In the rows, zero is written as 128.
The rows below come in pairs that one turn or mirror swaps. Which row does each named row swap with?
Duz: [131  97 116 104 100 133 155 141 126 144 118 119 145 156 103 146 123 161
 157 122]
kasu: [154 164 134 124 135 119 151 102 116 102 139 137 143  96 117 118 136  90
 129 124]
Karak: [132 106 144 120 140 112 130 150 163 102 111 153 124 116 124 164 129  87
 144  86]
tidel: [144 123 125 109 160 138  85 125 121 127 111 119  88 121 107 159 100 156
 134 103]
pegi: [159 159 131  91  97 106 133 125 148 146  90 130 167 138 151 151 136 120
 124 124]
Tibit: [115 140 125 103 125 146 108 143 135  90 127 109 125 134  83 152  89 156
 132  91]
Vota: [133 139 109 126 148 115 134 163 114 121 154 102 105 139  96 143 132 145
 134 114]
diga: [121 166 121  96 130 110  80 120 140 112 118 138 160 164 148 173  99 131
 134 120]
Bav: [148 152  98 122 114 141 106 111 119 160 130 143 127 155 149 156 103 151
 124 122]
Totup: [156 125 152 123 142 110 120  96 111 124 117 105 168 125 111 118 144 147
 143 161]
bisu: [155 128 128 107 155 129 105 117  95 137 129 124  93 118  97 150 103 122
 154 109]
Meb: [162 126 136 125 118 136 143 111 150  95 137  99 168  85 122 123 128 144
 107 121]
bag: [162 136 114  98 105 129 124 124 126 159 126 123 147 138 179 130 126 141
 107 126]
mesef: [139 108 123 104  87 129 161 135 127 157 124 119 152 149 107 140 124 151
 150 127]
tet: [159 124 125  99 109 133 136 124 126 142 137 117 167 139 180 126 135 131
 116 124]
vubo: [128 164 108 130 126 125  95 102 136 127 123 157 159 160 116 169  94 143
 146 125]
vol: [139 167 136  90 106  95 113 122 154 136  95 130 169 140 154 166 125 114
 129 125]
tiv: [155 144 124 104  84 117 157 129 144 163 107 126 162 132 147 140 131 126
 131 125]
fut: [177 153 136 119 140 120 145 112 125 120 139 139 126  94 111 125 143  84
 132 122]
Fekig: [139 134 133 133 130 114 111  87 144 105 113 150 192 152 101 152 121 135
 147 139]
lanaf: [127 121 102 136 133 125 134 165 158 109 131 127 114 130 109 163 109 120
 153  86]
difis: [146 119 132 104 153 139  84 122 115 123 107 122  87 121 110 164 103 151
 135 108]
lobep: [115 138 122 101 121 145 119 139 136  80 131 100 142 131  80 149  94 152
 129  96]
fuzab: [165 117 127  95 101 138 143 121 135 137 138 121 172 132 168 120 138 133
 112 117]
Vuzit: [138 132 168  83 135 111 127 108 141 111 100 124 125  76 144 158 146 128
 116 120]
Fele: [128  99 120 105  95 129 156 142 122 152 118 119 137 158 106 143 117 157
 153 123]
Sepe: [142 124 171  95 134 105 119 115 145 113  97 124 126  82 150 153 140 123
 119 119]
seli: [134 153 101 129 118 130  97 106 128 137 116 156 154 167 120 179 100 148
 142 119]
Tagan: [124 150 122  98 137 126  81 126 132 104 147 123 170 166 123 163  88 139
 149 112]
retu: [141 155 101 126 119 133  95 111 127 145 133 153 136 157 134 173  98 161
 136 128]
Motom: [ 95  94 131 107 128 133 132 135 138 112 106 125 137 163 107 160 134 165
 146 113]
vus: [158 146 139 123 148 122 155 109 137  86 136 138 145 107 127 127 149  93
 115 128]
vapoz: [138 126 130 109 151 139  90 118 106 126 110 119  85 122 113 161  97 152
 133 102]
gegug: [129 153 147 128 143 126 144 121 149  73 116 145 144 107 128 131 159 108
 116 121]
Lurel: [134 131 107 123 138 128 133 170 142 108 150 114 105 143  99 163 106 124
 155 101]
Galez: [128 133 172  86 126  96 122 122 136 112 113 120 125  80 148 155 134 138
 124 128]
pip: [142 125 146 117 140 115 127 117 103 124 125  81 148 120 115 122 144 161
 140 157]
Sib: [136 106 162 106 136 101 130 124 162 111 102 154 128  91 138 160 147 102
 132 106]
Tenu: [175 146 143 125 142 116 146 107 126 105 146 138 140 105 131 141 135  76
 127 120]
bezes: [122 147 122  97 137 123  81 130 133 105 139 130 164 175 139 162  94 137
 140 117]
kobob: [131 127 115 123 141 125 130 156 159 112 133 143 104 130 100 178 120 107
 155  87]
Moga: [141 141 109 139 145 138 133 162 119 115 140  86 101 125 105 146 115 141
 159 113]
vafes: [140 132 141 126 133 110 117  85 134 103 114 144 193 138 104 137 128 139
 149 151]
Gil: [160 131 145 122 121 133 143 102 143 100 129 103 164  76 133 126 136 141
 109 122]
lese: [139 122 120 121 135 126 131 168 144 110 145 137 104 145 112 167  99 104
 149  88]
Zub: [161 131 133 123 147 125 129 114  92 128 150 132 110 106 107 136 112  92
 151 116]
nur: [141 133 143 133 138 104 114  82 139 103 108 146 189 137 106 147 127 130
 145 149]
bapal: [150 116 124 110 158 147  89 115 116 120  93 122  97 130 117 156 108 155
 126  95]
Votam: [ 97 102 137 113 138 136 119 126 146  89  97 128 144 153 112 145 149 162
 122 120]
loda: [138 141 136 128 162 108 140 120 141  80 125 132 154 119 121 140 171 114
 109 119]
tol: [146 123 172  85 134 110 122 110 138 117 101 124 121  81 146 159 142 126
 119 124]
gagig: [156 151 133  97  89 103 144 125 140 157 109 135 168 132 146 141 131 128
 128 137]

Bav is swapped with vol
Votam is swapped with pip
Vota is swapped with loda
Lurel is swapped with vus
mesef is swapped with Fekig
pegi is swapped with retu

The rows below come in pairs that one turn or mirror swaps. Which row does each named row swap with?
sadak: [119 167 126 140 110 149 138 127 114 166 188 128 114 112 161 118 135 129
 127 115  89 139]
bogi: [135 133  97 163 104 171 110 146 121 136 187  99  96 101 117 134 171 161
 130 130 119 129]
leda: [122 129 132 135 103 148 134 103 122 119 118 113 115 128 136 110 175 201
 144 113  81 132]
nuviz: [117 146 139 139 164 134 123 125 132 117  95 108 113 131 113 114 141 127
 143 105 141 149]
Vebu: [117 154 122 137 154 125 128 137 122 113 123 115 117 117  63 114 152 167
 131 131 100 127]
nel: [126 136 137 140 111 135 135 117 126 109 157 131 101 124 147 100 160 227
 132 147 136 134]
Gevif: [119 125 151 125 103 135 130 120 124 109 105 101  83 127 150 109 174 185
 142 130 102 141]
lebi: [ 77 139 152 141  71 130 133 115 121 122 126 106 115 124 101 108 134 181
 132 139 109 130]
Tadi: [116 138 115 139 126  88 134  93 124 101 165 135 103 154 130 111 123 159
 189 131 129 131]
bap: [146 127 137 151 116 159 101 125 108  98 178 130  81  85 134 112 158 155
  94 115 121 121]
samu: [101 165 127 135 148 153 155 100 115 110 115 132 100 121 122 115 130 122
 127 136  93 134]
kabid: [114 124 159 127 138 120 125  85 113 131 160 125 146 148 142 108 123 159
 170 153  94 124]
Buta: [120 119 148 144 120 147 118 115 123 129 186 113 109 121 158 109 170  87
 135 146 140 137]
tek: [ 99 157 154 152 132 158 117 137 124 133 211 132 115  99 123 103 137 199
 133 134 130 125]
bupa: [134 132 140 125 147 127 133 126 148 127 157  94 166 108 145 129 145 151
 107 105 111 153]
bamu: [ 85 166 121 143 126 141 126 127 119 127 194 125 117 106 113 107 138  91
 134 117 103 149]
Gage: [109 177 147 146 131 117 132 135 126 114 136  98 101 106 134 107 111 107
 132 115  91 146]
Bos: [108 129 128 138  62 131 135 113 115 121 186 144 101 104 156 122 133 123
 136 114 108 140]
bot: [119 129 155 112 105 123 110 109  84 132 141 101 104 138 123  87 121 150
 169 161 123 128]
Pabuk: [136 163 131 131 155 116 134 123 119 123 138 103 120 122 113 115 154 214
 141 124 127 146]
dezun: [124 158 133 132 120 150 109 107 111 113 185 151  88 114 152 118 116 174
 165 168 143 120]
Povef: [119 148  94 115 134  95 130 122 149  99 169 118 119 117 144  99 133 154
 180 119 110 133]
simab: [117 163 145 146  91 146 113 124 120 105 123  97  90 112 155 100 159 192
 132 124 156 126]
pufi: [130 171 164 137  99 147 137 119 125 135 187 154 120 121 111 121 171 112
 136 100 129 133]
larok: [156 170 130 154 153 140 140 115 117 107 166 114 122 120 141 111 148 117
 130 137  65 132]
dov: [148 134 106 146 136 110 136 113 149 118 173 126  99 122 141 131 181 174
 140 109  80 124]
rusi: [ 91 165 132 141 133 136 127 114 115 106 227 105 100 127 110 123 139 128
 126 136 127 136]
nezi: [135 109 140 137  81 131 103 107 118 116 201 102 107 121 147 120 141 184
 129 134 143 141]
Misef: [119 136 159 163 118 137 150 148 146 130 142 105  90 127 142 137 177 125
 156  97 146 142]
bik: [ 92 140 134 149  97 151 115 126 117 126 143 110 129 100 174 106 147 109
 131 102 141 150]
zar: [156 147 156 148 115 101 133 107 133 125 179 141 101 141 123 127 101 172
 155 142 126 121]
kan: [100 149 124 150  89 130 134 103 110 101 162 114  83 143 144 133 108 144
 161 121 150 102]
Vib: [130 125 137 163 143 162 143 155 138 123 172 113 114  97 130 143 178 161
 110 135  89 139]
sede: [116 129 151 132 111 131 121  96 145 148 149 129 114 155 131 121 124 174
 187 143  89 145]
vesa: [117 134 103 147 124 154 109 125 147 136 196 140  88 104 147 124 166 183
 165 128 135 122]
tetu: [137 146 129 128 139 148 133 120 124 146 145 109 115 132 130 115 145  81
 136 128 147 116]
Tepet: [ 94 112 150 147 135 157 107 136 117 152 171 121  75 136 130 110 156 167
 162  86 143 151]
Zubu: [126 119 135 143 172 152 128 112 123 119 140 106 118 126 160 114 124 205
 135 118 103 123]
muge: [106 131 168 163 123 190 144 148 134 113 145 109 113 113 111 128 157 156
 118 126 151 108]
vebiz: [110 123 105 153 152 114 106 118 122 126 188  88 101 120 109 110 141 172
 143 142  78 149]
Dok: [127 164 146 149 157 117 136 119 121 112 180 114 123 116  97 109 168 186
 121 124  76 133]
Mize: [110 124 152 108 127 110 130  88 110 108 141 122 150 130 132  92 136 150
 147 159 125 126]
maso: [119 128 137 116 135 112 117  83 101 118 140 101 146 143 142  93 145 146
 144 117 108 171]
Nosu: [116 113 167 157 105  98 121  93 119  88 133 101 125 144 126 134 116 143
 136 133 127 130]
gal: [105 137 165 158  96 144 102 102  86  97 131 109  77 138 118 115 128 150
 147 147 131 113]
dab: [117 155 134 153 140 155 125 132 128 121  98 113 115 112 151 112 149 109
 150 102 120 123]
Luv: [ 96 115 130 149  84 160 104 119  75 105 142 102  84 133 106 108 145 149
 156 127 133 123]
loma: [138 140 149 133 109 137 106 105 128 139 192 149 109 111 142 104 171  93
 130 132 136 133]
Zufib: [131 133 150 161 109 154 133 130 103  93 152 133  61 121 137 102 121 135
 181 140 143 128]
digag: [123 104 135 142 109 148  99 112 121 118 191 121 131 115 122 125 135 104
 144 132 166 136]
goguv: [126 135 180 167 127 175 117 144 143 121 172 123  97 100 115 139 164 165
 132 122 150 137]
bateb: [114 143 173 154 137 105 153 103 147 116 160 127 127 143 137 122 100 146
 145 119 114 158]
tono: [119 134 147 166 129 157 126 145 130 108 122  73 120 111 124 156 155 148
 124 127 101 105]
Kiguz: [125 155  98 137 148 125 131 124 117 117 198 138 115 101 123 114 161 171
 141 104 164 121]
Dupi: [115 112 129 129 121 127 126 115 131 117 134 135 118 125  72 103 146 163
 120  90  98 114]
Maluz: [108 138 109 159 118 168 121 134 105 138 172 108  63 130 131 106 173 160
 172 119 155 135]

Tepet is swapped with Dupi
Povef is swapped with rusi
Vebu is swapped with Maluz
Pabuk is swapped with bogi

